data =
[[130 126 130 124 129 123 125 135 120 124 124]
 [122 140 119 135 128 120 121 135 155 133 116]]
Indices start at 0.
(0, 0) -> 130
(1, 10) -> 116
(0, 5) -> 123
(1, 5) -> 120
(0, 9) -> 124
(0, 7) -> 135
(0, 1) -> 126

A =
139,148,141,143,152,140,112,134,124,139,134,113,144
128,153,133,138,146,127,122,136,130,143,143,112,144
144,121,139,144,119,140,141,108,109,117,120,114,115
A[-3][0] => 139
A[1][-7] => 122
A[:, 1] => [148, 153, 121]
A[0] => [139, 148, 141, 143, 152, 140, 112, 134, 124, 139, 134, 113, 144]
A[2][5] => 140
A[1][10] => 143
A[:, -1] => [144, 144, 115]
A[-3][-4] => 139
A[0][-2] => 113
A[:, -8] => [140, 127, 140]
A[-2][11] => 112
A[-3][4] => 152

B = array([139, 134, 121, 128, 137, 145, 119, 146, 107, 128])
B[0]: 139
B[5]: 145
B[4]: 137
B[9]: 128
B[8]: 107

a =
[[122 120 123 125 119 120]
 [133 106 114 132 104 106]]
a[0,0]: 122
a[0]: [122, 120, 123, 125, 119, 120]
a[1]: [133, 106, 114, 132, 104, 106]
a[0,2]: 123
a[1,1]: 106

grid = array([118, 129, 122, 113, 105])
grid[0] -> 118
grid[4] -> 105
grid[1] -> 129
grid[-3] -> 122

x = [149 107 155 147 114 103 109 151 122 118 110 111 122]
x[0] = 149
x[1] = 107
x[7] = 151

W =
array([[133, 151, 104, 110],
       [135, 121, 145, 150],
       [133, 120, 148, 150],
       [129, 153, 107, 112],
       [129, 117, 134, 133],
       [125, 141, 109, 118],
       [109, 148, 114, 106],
       [124, 111, 148, 138]])
W[0][-4]	133
W[-2][3]	106
W[:, -1]	[110, 150, 150, 112, 133, 118, 106, 138]
W[:, 0]	[133, 135, 133, 129, 129, 125, 109, 124]
W[-1][0]	124
W[-3][2]	109
W[:, -3]	[151, 121, 120, 153, 117, 141, 148, 111]
W[1][1]	121
W[4][-1]	133
W[-7]	[135, 121, 145, 150]
W[-3][3]	118
W[-4][-4]	129
W[-8][-3]	151
W[2]	[133, 120, 148, 150]
W[-3][1]	141
W[-4][-2]	134
W[-5]	[129, 153, 107, 112]
W[-4][-3]	117

m = [113 136 122 128 134 153 126 114 125 130 116 138 126 112 108 149]
m[0] => 113
m[2] => 122
m[10] => 116
m[1] => 136

X =
[[104, 114, 139, 105, 114, 144, 150],
 [144, 145, 138, 134, 125, 144, 139],
 [129, 104, 125, 123, 124, 137, 142],
 [153, 107, 114, 120, 114, 151, 125],
 [152, 150, 119, 119, 153, 110, 109],
 [102, 123, 114, 125, 132, 107, 144],
 [151, 106, 121, 140, 113, 115, 123]]
X[0, 0]: 104
X[5, 6]: 144
X[0, 2]: 139
X[:, 0]: [104, 144, 129, 153, 152, 102, 151]
X[3, 3]: 120
X[0, 6]: 150
X[3, 6]: 125
X[6, 3]: 140
X[3, 1]: 107
X[1, 5]: 144
X[1, 4]: 125
X[0]: [104, 114, 139, 105, 114, 144, 150]
X[3, 5]: 151
X[0, 3]: 105
X[:, 4]: [114, 125, 124, 114, 153, 132, 113]
X[:, 1]: [114, 145, 104, 107, 150, 123, 106]
X[0, 5]: 144
X[1, 2]: 138
X[3, 4]: 114
X[2, 1]: 104
X[:, 2]: [139, 138, 125, 114, 119, 114, 121]
X[5, 0]: 102
X[1, 1]: 145
X[1, 0]: 144

arr = [128 137 148 128 145 118 145 143 157 112 126 128 128 113 128 120]
arr[0] = 128
arr[1] = 137
arr[9] = 112
arr[5] = 118
arr[8] = 157

M =
[[141 148 141 141 151]
 [128 138 123 149 135]
 [123 146 137 149 126]
 [143 115 116 109 116]
 [133 142 136 109 132]
 [131 119 115 138 117]
 [133 138 135 116 129]
 [126 132 127 113 114]
 [138 151 131 113 121]
 [150 112 132 141 133]
 [134 107 146 142 147]
 [144 128 128 144 107]
 [148 138 151 119 133]
 [130 133 118 117 141]
 [136 126 130 124 116]
 [113 139 112 127 133]]
M[-16][-5]: 141
M[14][4]: 116
M[3][-3]: 116
M[3]: [143, 115, 116, 109, 116]
M[:, -2]: [141, 149, 149, 109, 109, 138, 116, 113, 113, 141, 142, 144, 119, 117, 124, 127]
M[-1][0]: 113
M[-15][-4]: 138
M[9][-2]: 141
M[:, 4]: [151, 135, 126, 116, 132, 117, 129, 114, 121, 133, 147, 107, 133, 141, 116, 133]
M[:, 0]: [141, 128, 123, 143, 133, 131, 133, 126, 138, 150, 134, 144, 148, 130, 136, 113]
M[:, -4]: [148, 138, 146, 115, 142, 119, 138, 132, 151, 112, 107, 128, 138, 133, 126, 139]
M[-13][-2]: 109
M[-10][-3]: 135
M[14][-3]: 130
M[0][1]: 148
M[8]: [138, 151, 131, 113, 121]
M[-12]: [133, 142, 136, 109, 132]
M[-12][4]: 132
M[-6][4]: 147
M[13][-2]: 117
M[7][0]: 126
M[-4][-4]: 138
M[-5][1]: 128
M[0][3]: 141
M[-11][-2]: 138
M[5][-1]: 117
M[-14][0]: 123
M[11]: [144, 128, 128, 144, 107]
